Each row is where one point has got to under a steady rotation. How many ticks took it there?
The counts run from 0 to 718.
[ 27  -2  -2   2 -21  -4  29   7   3 -22 -20 -56  26 -15  18  -1  -5   1
   5 -32  16  25  -5 -11  20  -5 -19  28  16  16  25   1  -6   8 -10   7
  30  10  11 -40 -18   2 -13  14   1 -18   7   7   6   2  15 -16 -21 -19
  29 -18  16   4 -18] : 224
[ -6  47   6   8  -3  -6  39   9 -19 -28   0   4   2  -8   9   3  10  -8
   7  -8  23   4   2 -26  12  -4 -30  45  -7  26  17  31  -8   0   4 -19
  31   2  -1 -39  -8 -11 -25  11  13 -25  41  16 -17   3  -9  -1  24 -11
  16  16  -6  -1  -5] : 263
[ 10  42  -5 -23 -35 -13  31  -3 -11 -17   0  -9 -14  -4   6  -1 -18 -15
  12 -21 -13   1   6  -4  25 -15 -24  47   3  29  -3  10  -7  15  -1 -21
  36 -14 -10  -9  -3 -20 -35  13  28  15  -1  14  -4  22 -17  -3   2 -37
  17  16   5  18   9] : 615
[ -6  37  -5  15  -1 -17  33 -15   2 -15  15 -28  10 -11 -13 -23  -5 -11
   2 -26 -10  23   4  -5   4 -24   1  23   5  10  19  15   0   8 -13   9
  18   1 -33 -34  -5  -6  -4  39  13  -2 -11  22  25  22   6  -7  -6 -52
  17  24   4  34  11] : 419
[  1  41   5 -22  -9 -17  24 -20 -15 -50   5   0  13  -6  10  -9   2 -21
  -1  -9  13  17  -8 -17  13 -11   6  15   5  30   6 -13 -18  19 -26 -10
  51  10 -12 -34 -11  -5   4  13  12 -16 -11  29  -8  14  -3 -10  15 -30
  16  38  -5  13 -15] : 231
[ -4  30 -20   2  -7  -4  13 -10  20 -28   4 -28 -16 -15   5  -5 -18 -17
   7 -15 -10  11  10  -9  21 -25 -26  37  -4   8 -15  12  18  14   1  12
  43  -2 -21 -34   7 -13 -22  17  16  13  -1  10   6   7  -7  -9 -12 -39
   9  40  24  22  23] : 4
[ -4  38   4 -22  -4 -13  18 -24  -8 -33 -10 -20  30 -10 -15 -24  -8  -6
 -12 -20  16  14  -4 -17   7  -4   3  25   5  44  19   4 -20  14 -21  -5
  38   2  -4 -42 -12  -3 -25  13  -2   6  -2  17  -9  17  -7  -2  -5 -22
  22  12  -7  16   2] : 582
[  2  26   0  14 -23 -18  41  -2 -21 -23  -7 -52  30 -23  37  12 -14 -16
  -9 -24  21  18   3 -32  16  -8   4  31  -1  34   3   0 -11   1   1   9
  27   7   3 -43  -6  -9  -4  21  10 -23   1  18  -3  17  16  -8   4 -20
  10 -12  10   9 -21] : 549
[  0  33  10 -22 -12   1  26 -14 -14 -42   1   2  -3  -8  28   2   8 -17
   5 -23  17  24  -8 -19  12  -9 -18   7   1  21   0  -4 -28  17 -23 -20
  45  12  -5 -34 -26  -4   6  19  31 -25 -10  33  -6  14   4 -13  11 -17
   9  43  -9   8  -5] : 230
[-12  45  -4 -23   4 -20  10 -17 -18 -31   0   3   1  -6  -1  -7 -10 -18
 -14 -16  22  10 -12 -26 -11 -10 -31  31  -3  53   9   7 -14  14 -24 -15
  27  14   0 -53 -15  -3 -22  -2   1   3   1  18  -9  11 -13   6  14 -33
  13   3 -24   0  -7] : 318
[ 11  28  -7  -9 -37  -7  30  -5  -3 -33  -7  -6   8 -14  20  31  11  -9
  -3 -21  21  -6   6 -12  10  -4 -48  26  21  15  21  -2  -3 -11  22  -9
  32  15   1 -45 -10  -2 -29  -1  -4 -10  16  17 -16   3  -9   2  11  -6
  28   7 -12 -23  11] : 348
[  9   4   0 -10 -12   4   9  14  -5 -18 -22 -27   6 -19  19  -6  -9 -11
   4 -23  -5  24   7 -13  25 -16 -28  44  -1  21  -8  14  -5  19 -19   1
  51  10   8 -49 -19  -5 -11  10   4   8  10  20   7  16   0  -6  -2 -30
  17  -4   8  20 -17] : 703
[ 11  53   2  -4  -2 -21  35   9 -10 -31   5   5  -2  -2   8  -7   1  -7
   9  -2  34  31 -10 -30  10  15 -15  15  -7  29   9  19 -20  -1  -2 -14
  23  -6  19 -34  -9 -12 -16  17  24 -33  19  21 -12  14 -14 -23   0 -18
   0  23   4  11 -24] : 525
[  7  22  -2  -5 -25   6  15   6   2 -32 -21 -31   5 -13  10  -6 -13 -14
   7 -17  -8  21   6  -7  33  -6 -25  45  -1  20  10   2   6  10 -25   9
  54  11   3 -51 -20 -13 -17  -1  -5  10  -1  26  -1  11 -12  -7  -4 -27
  18  -8   7  24 -14] : 702
[-14  55   3   4  -1  -5  32 -12 -34  -9  -3 -13   3 -11  22  -4 -17 -18
   0 -23  12  26   5 -27   0   2 -22  30  -5  24  22  30   5   2 -10 -11
   3  17 -13 -41 -19 -11 -11  23  31 -30   2  -3  -3  15  24  -4   3 -31
  17 -12  -4  -2  -5] : 340
[ -5  39 -13  17   7 -17  28  -7  -3 -13  14 -11 -13  -4   2 -25  -2 -14
  10 -22 -11  25  -1  -7   3 -38  -7  26   5  14   2  18   0  11 -21   3
  22   5 -29 -20 -12  -7   0  43  26  -1   1  18  27  18  13 -10   6 -54
   8  30   4  26  -1] : 418
[  7  34  -3  17 -10 -14  18 -10 -20 -26   1 -45   5 -21  19 -11 -12  -3
   3 -27   9  47  -9  -8   9 -12 -18  19 -14  34   6  -3  10   4 -26   4
  18  16 -14 -44  -5 -18   3  18   9 -10 -35   8  10  14  12 -14   2 -36
  13 -19   7  26 -24] : 14
[ 20  39 -21  33   4 -17  32  -8  -8 -30   6 -30  -8 -19  19  -9  16   2
  -6 -23  21  33 -25 -35  15 -24  -3  15  -8  20 -21   0  -5  11  10  -6
  18   6 -14 -32   6 -24  -2  26   0 -12  12  14  27  -2   0 -12  15 -23
  12  30  16  12 -15] : 712
[  0   7 -11 -16  -2 -19  16  -8   6 -15   8 -20  16 -22  19   9 -12 -10
  -3 -19  19  47  28 -13  -8   1 -35   8  21   1  11   8 -12  -9 -16  24
  12  10   2 -59 -22  19   5  30  28 -21 -14  26   5  17  20 -11 -26 -32
   2  12  -5   3   5] : 281
[ -6  50  -7  -3 -12 -20  20 -26 -16 -35   8   2  -1  -6   7   5  15 -16
  -6  -1  17   0  -7 -20 -15 -10 -41  12  18  27  14   0 -11   8 -10  -3
  30  17 -22 -60  -7 -13 -13   9  -3  -1   3  26  -1  15 -20  15  26 -29
   6  16 -17   0  -3] : 557
[ 12  47  -3  16  -7 -34  38   1 -14 -12  20 -16  -1 -13  14   8  12  -3
  16 -10  14  53  19  -9  -4  14 -24   7  28  16  28  15  10 -11  -3  -8
 -10   7  -2 -24 -12   9   5  34  33 -41  -5  17   7   3   6 -20  -7 -37
  12   7   2  -1  -6] : 337
[ 27  -1 -27 -21 -26 -16  14   0  19 -28 -14 -20   6 -13  15  18   7  -7
  -3 -22  16   9  17 -15  19  -8 -45  29  28   9   5  -1 -25  -3  12  -2
  38   4   7 -52 -14   2 -23  10   2   2  24  13   6   7  -8  -2 -10 -18
  13  28  -1 -13  15] : 84
[  5  38  -8 -24 -28 -21   9  -1   2 -22  -1  -4   4 -18  -4  18 -15  -7
  16  -8  18  27  27  -5   2  21 -52  24  -1  26  24   9   9  -7  -5   2
   5  -3   5 -50   4   2 -33  -1  25 -17 -10  10 -30  12 -14  -7 -22 -17
  16   4  -5   7  12] : 402
[ -9  45 -22  -1 -10 -34  33  -9  19 -42  19   0 -19  -3  -3  18  16  -5
  10   2   5  10  -1  -1   0  -9 -35  15  40  25  19   5   7   5   7 -18
  16  -1 -16  -4  19  -1 -22  18  14  -9   1  17 -15 -15 -15  -3   3 -48
  10  40   0  -9  17] : 534
[ 17  30   7 -21  -6 -18  21 -10 -14 -32   1  -5   7 -23   9  -7  14  -7
  14 -22  12  56   5   6  10  15 -27   5  10  33  27  -6   2  -6 -25 -13
   7   5  -9 -27 -24  11  -1  16  14 -30 -27  21  -3   0   8 -31  -6 -19
  29  13  -6  10  -3] : 577
[-20  31 -15  -7 -14 -13  18   6  28 -42   5 -11 -10  -8  -4  18   7  -8
  10  -4 -10  17  20  11  12 -13 -50  20  41   2  21   3  14  13 -15   3
  41  12  -4 -38  -8  16 -16   5   2  10  -4  41  -8  -1 -12   2  -8 -45
   4  30  -3   6  13] : 620
[-33  33  -2  10  10 -29  18 -17  -8 -41  16 -23  27 -25   2   3  -6  -8
 -17 -12  42  27   2 -26  -9   2 -13  14  -1  36  14   4   3   5 -15   8
  15  13   0 -42  -3  13  -1  14   6 -41 -17  20 -16   0  18 -11  -8 -21
   3  18  -9  -9 -15] : 44
[ 11  28   9 -12 -13 -37  20   5   7 -38   8 -20  24  -8   2  -1  17   3
   6   2  36  27   8  -5  -7  14 -23  -3  16  25  35  -7 -13   9 -18   1
  19   4  15 -48  -8  12  -2  16   3 -32  -2  35 -19   3 -19 -24 -20 -24
   5   5 -17   3 -17] : 522
[ 19  24 -13 -16  -4 -28  31  -9   0 -15   5 -13  13  -4   7 -14  22  -5
  -5 -17   0  23  -4 -19  24 -25   1  22  15  32  -1   2 -29  13  -1 -18
  30  -9   2 -32 -14   0  -8  32   3   8  19  22  20  19  -5  -4   4 -43
  23  37   1   2  -1] : 234
[ 20   4   0  -2 -39 -28  34  22  15 -22   8 -37  10 -19  13  21  21  -3
  11  -8   2  -3  14   8  15 -16 -32  27  26   5  17 -14  -4  21  -6  10
  33  -1   3 -30   7  -4 -12  26   8 -10   1  39  -2   7 -20 -17  -5 -25
  11  10   1  14 -10] : 411
[ 18  11 -18 -17 -20 -11  14   6   9 -25   5 -15 -15 -11  21   5   0 -14
  19 -19 -19  20  20  -5  31 -28 -28  34   4  12 -18   9   3  23 -19  -3
  43  -6 -10 -28  -9 -11  -9  16  17  25  -7  24  15  19 -13  -9  -7 -43
   8  35  10  17   5] : 354
[  6  18  -2  13 -14 -40  30   2   9  -9  20 -52  17 -22   1   8   6   0
   5 -12  11  30   8  12   6 -16 -17  13  28  18  33  -2   8  13 -14  11
   3  -2 -11 -15  11  12  -2  33   8 -17 -19  20   6   0   1 -19 -22 -46
  11   3   1  13 -15] : 334
[ -3  29 -15  -2  12 -40  25  -5  25 -21  13  -5   2  -8 -12   2  13   3
  -1  -4  29  25  11  -8  -3  -8 -33  22  26   9  23  27  -4  -1  10  -4
   2 -10 -14 -29   7  16 -25  30  17 -22  15   6   5  -7   0 -10 -15 -34
  18  53  -7  -3  19] : 183
[ 23  14   6   1 -23 -16  39  -3   0 -14  -1 -31  30 -11   1  -7  21  -6
  -6 -20   6   9   4   7  15 -23 -13  26  18  20  26  -7 -26  13 -16   0
  31   3   4 -37 -17   3 -10  35 -14  -2   6  34  15  25  -4  -2  -1 -37
  27   3 -16  18  -7] : 497
[-16  16  -1   6   9 -10   5   1  17 -44   6 -21   8 -19  -3   0   6  -1
  18 -20  26  54   8  17   1   1 -41  10  11   2  20  -1  26  10 -27   8
  28  14 -12 -37  -2  19 -10  14  15 -29 -23  15  -8 -19  17 -32 -15 -23
  19  28   7   3  10] : 304
[ 22  11 -10   0 -17 -22  34  -7   6 -21   4 -63  20 -19  14  -3   0   4
   6 -30  11  34  -4   4  18 -12   0  12  22  23  23 -15   1   7 -14   2
  20   1  -8 -18   6  -4  -2  34   7 -17 -26  12  16   2  12 -23 -30 -30
  25   4  24   9  -7] : 573
[  0  29  -3  12   3 -27  26 -18  -6 -31  -3 -48  28 -14  18  -7  -3  -3
 -17 -28  29  19 -18 -19  17 -14  16  22   5  44   9  -5  -7  21 -10  -2
  26   4  -3 -20   2   2   1  21  -2 -20 -19   8  -1   5  24 -22  -7 -23
  20   1  12  -4 -20] : 309
